(in the rows, 128 means zero)
One turn moves each row of this set onto another row. After a few examples, where does it send each row asked below?
Kobiv: [101 156 119 129 156  87  89 153 102 103 162 124 111 127 107 121 157 157
 110 103 113 139 128 137 101 124  87 123 124 145 132  70 125 129]
rim: [105 175 144 150 124 127 108 107  76 125 137 132 138 145 159 119 179 146
 113 110  95 123  79 137 137 127 137 108 123 100 129 131 133 131]
dete: [119 175 149 140 156 128  97 121 120  94 151 134 161 153 113 123 139 152
 101 109  91 156 115 150 119 120 116 122 103 114 138 104 126  95]
vop: [108 152 127 125 184 105 101 122  80 121 135 140 154 121 135 120 196 159
 126 116 106 152 123 143 119 122 107 128 145  93 144 130 147 116]
kepu: [105 151 139 125 155 121  92 151 103 131 133 153 142 140 161 113 146 169
 118 126 114 104  89 115 116 128 142 134 113 130 131  89 136 153]
Varid: [106 174 127 132 140 110  98 131 102  94 132 115 127 103 138 127 161 160
 157 138 108 153 112 111 120 131 127 128 109 110 104 118 135 144]
Goge: [ 90 160 141 170 158 134 116 131  88 112 125 154 128 155 162 127 143 155
 125 102 105 123  95  91 116 113 131 128 135 122 132  73 141 108]
lav: [109 181 144 148 156 120 113 120 121  89 157 133 156 146 104 127 162 145
  95  90  97 163 105 134 117 125 109 127  96 103 147 111 136 104]
tezo: [109 141 155 128 140 107 112 157  93 109 146 134 125 173 148 128 169 123
  88  95 114 144 103 127 136 141 100 119 130 131 145  81 128 139]
Sobe: [ 81 143 115 158 133 115  98 141  64 112 135 109  96 137 145 124 184 148
 131  97 122 136 118  97  99 135 103 117 143 114 124 115 136 124]
pesi: [ 94 158  97 154 147 116  74 128  96 118 156 142 147 147 134 106 164 178
 111 105 105 106  99 133  77 116 120 136 121 103 138 117 138  98]
nul: [117 159 127 127 171 108 109 116  81 127 133 144 157 134 144 119 189 163
 121 115  98 150 119 151 135 123 113 118 145  85 139 127 145 122]
Rebim: [104 131 138 154 186 114  99 161  96  96 136 138 150 142 129 117 176 161
 129 116 124 141 116  94 104 140 129 144 114  89 142 122 147 116]
Lorov: [100 181  82 143 123 100  86 145 112 104 145 141 126 154 124 119 166 167
 128 100 135 138  93 137  97 129 130 156 125 127 118 120 125 137]
Mav: [ 94 153 134 170 157 131 122 136  76 112 119 143 115 147 158 132 151 148
 130  90 110 137  96  90 112 112 126 119 137 127 125  75 140 109]
goza: [111 152 164 134 129 104 121 151  94 113 135 126 122 162 139 123 169 128
  94  83 115 162 103 116 144 136 107 125 105 123 137  88 131 138]
feli: [101 179  85 136 112  97  95 146 109  99 134 136 120 148 132 126 166 159
 136 102 133 135  96 135 112 134 129 144 113 128 116 126 130 148]
zozun: [107 169 116 127 138  92  95 135  97 108 146 114 118 129 114 114 135 155
 115 108 101 140 134 135  99 119  87 125 119 154 128  79 128 117]

tezo -> lav
goza -> dete
Now find these:
Mav -> nul
Varid -> kepu
rim -> pesi
feli -> Goge

One turn moves each row of this set onto another row. After a few examples, where does it send each row asked below?
noson: [129 154  82 143 144 132 179 107 147 110  99 136 122 149 145 148]
binu: [125 136 121 152 138 119 144 145 119 102 123 133 173 126 144 148]
serav: [123 144 124 145 145 114 155 140 110 123 120 141 171 117 131 143]
Reve: [121 134 109 136 158 149 173  93 162 110 108 121 102 134 149 142]
kat: [133 152  81 137 138 129 163 110 147 101 115 118 126 156 152 151]
dulip: [144 163 145 151 173 134 140 107 119 101 113 147 153 111 139 133]
Lifib: [137 144 111 129 171 142 165  93 146  98 106 131  91 115 147 138]
feza: [132 122 155 134 157 145 136 133 146 113 109 144 129  98 134 137]
vafot: [125 149 113 118 152 139 162  99 148 102 116 124  92 130 162 143]
bikob: [128 144 107 121 160 144 149  85 146 111 118 121 101 116 150 128]
vevob: [137 155  78 145 141 121 165  98 128  92 106 136 135 139 143 161]
Kita: [130 131  97 128 128 143 168 132 168  93 122 131 119 128 141 163]
Dida: [136 159 148 150 173 137 151 115 113 108 113 146 152 116 141 118]
tori: [125 122  98 117 133 124 167 139 152 109 133 123 115 119 140 152]
nal: [126 127 101 125 141 136 167 127 163 101 126 112 111 140 151 153]
nogon: [135 159 134 163 164 141 143  96 120 102  93 139 153 121 133 125]
Gitif: [143 125 157 139 167 135 154 126 125 113 114 138 146  93 136 133]
Les: [141 135 158 138 166 132 146 140 135 103 126 145 142  98 138 142]
Ton: [135 164  82 146 140 142 173 106 149  92 105 131 130 142 140 149]
meb: [119 125 152 130 161 131 144 130 128 128 125 135 143  97 138 135]
ded: [143 142 121 152 143 128 150 140 118 122 121 148 174 109 137 140]
luz: [141 129 139 149 145 122 156 134 115 108 116 140 174 108 134 149]
Sur: [137 163  87 135 144 131 178 102 136  96 114 134 117 149 145 152]
kas: [121 140 104 133 150 148 161  86 160 109 115 128  99 131 143 146]
kavol: [126 127 162 135 159 137 144 132 130 108 130 142 150 106 143 134]
gif: [127 132 101 121 130 131 170 122 153  95 132 132 114 138 146 170]
gozip: [134 148 100 128 159 144 161 101 156 105 111 117  99 141 155 136]
leb: [130 131 147 139 152 141 138 130 133 124 126 148 149  93 141 125]
tuzod: [125 158 136 149 173 130 150 103 107 123 108 134 153 112 136 120]
tob: [131 152 137 158 161 142 148 106 116 113 116 141 163 107 136 114]
geva: [120 122  97 130 130 134 167 119 164 111 116 131 120 138 148 166]
lizu: [131 146 109 131 155 160 162  95 165  96 112 126 101 123 146 141]
dov: [149 150 137 151 165 130 150 109 108 112 101 145 162 108 137 131]
Gevut: [137 166 126 153 171 134 136 111 113 109 100 140 147 123 151 117]
gizur: [123 152  82 148 140 133 183 102 145 102 112 130 120 147 134 150]
momon: [124 123 154 137 168 141 146 142 138 109 124 128 130 102 148 127]
Roda: [118 136 105 122 133 124 178 132 148  97 127 121 112 137 153 161]
Doro: [132 136 124 158 136 122 160 152 125 101 109 142 166 124 122 148]
kapa: [122 163  92 136 140 126 172  99 132  94 114 122 123 149 158 151]
rabut: [138 149 136 156 154 119 157 137 119  96 125 144 174 117 133 150]
pup: [127 157  76 143 139 122 174 103 127  99 120 119 138 142 137 139]
meri: [132 143 128 154 142 128 158 146 119 117 122 147 170 109 131 128]
laro: [135 123 147 144 157 146 144 127 133 122 131 135 155  93 141 133]
tigok: [142 154 133 157 172 145 156 114 116 121 114 139 157 105 138 115]
nokad: [124 129  95 129 132 133 172 125 162 112 119 136 106 134 137 161]
Zifes: [128 143 114 125 157 148 172  94 153  95 124 124  95 132 149 146]
Zes: [124 114 106 129 138 128 174 130 153  90 129 124 119 119 142 169]
Zodut: [135 148 135 146 145 120 150 140 113 107 121 153 173 123 138 141]

Gevut -> vevob
Roda -> Les
Now find these:
pup -> Doro
meri -> nokad
dov -> kat
Reve -> tigok
Zodut -> gif
lizu -> tuzod

One turn moves each row of this set onto another row. After a few examples, where does it send each row asked below?
reme: [124 147 137 150 164 136 117 139 139  96 137 139]
gikod: [105 147 114 153 125  97  88 147 164  78 159 156]
miniz: [138 136 113 151 161 118 104 152 151  83 157 150]
bir: [ 80 142 103 113 155 138 128 156 160 100 129 128]
sufot: [136 151 119 144 167 107 112 157 136  84 159 131]
molu: [ 92 131 115 132 145 122 123 153 159  84 125  89]
Sug: [103 176 122 111 125 126 109 150 138  91 155 128]
veze: [ 86 115 114 164 145 100 107 148 173  95 156 138]
Raros: [100 125 144 125 128 101  96 142 153  68 121 135]
ful: [ 91 146 134 126 140 143 114 174 151  59 149 141]
vife: [102 112 116 131 128 115 110 149 174 100 115 134]
varep: [ 99 169 115 138 134  96  99 149 144  80 177 129]
seteb: [102 143 121  98 132 131 102 154 145  68 167 135]
pada: [ 77 142 119 143 151 144 132 168 158  97 155 124]
gakuz: [130 138 126 152 166 131 106 126 145  83 138 121]
ged: [ 92 140 142 136 143 116 111 162 148  50 128 114]
dovat: [ 75 139  99 131 161  98 115 147 159 104 166 142]
sufo: [ 78 149  98 109 161 116 124 149 150 102 157 120]
gekop: [135 154 131 130 159 118 117 150 131  99 141 135]
Tos: [ 99 152 122 153 134 131 101 139 162  60 123 109]
Lim: [ 91 168 131 140 131 152 114 151 153  80 135 133]
tisu: [145 129 113 140 156 124  98 133 152  84 141 136]
gapud: [ 91 137 126 125 143 109  92 133 145  64 182 127]
fute: [ 88 125 142 142 135 105  91 133 156  73 157 154]
lov: [ 88 122  98 137 155  96 109 143 172  85 118 121]
Vubuz: [116 138 112 141 119 106  86 136 168  69 124 132]
tamev: [ 96 130 104 127 144  87 108 144 153  97 172 109]
fal: [ 97 137 109 106 132 123 120 160 152 115 161 138]
mube: [ 76 131 104 141 161 128 122 154 171  85 117 124]
Koge: [ 88 123  98 128 150  87 105 143 169 102 139 147]

mube -> lov
molu -> vife
Now find these:
Raros -> fute
tisu -> miniz
varep -> Sug

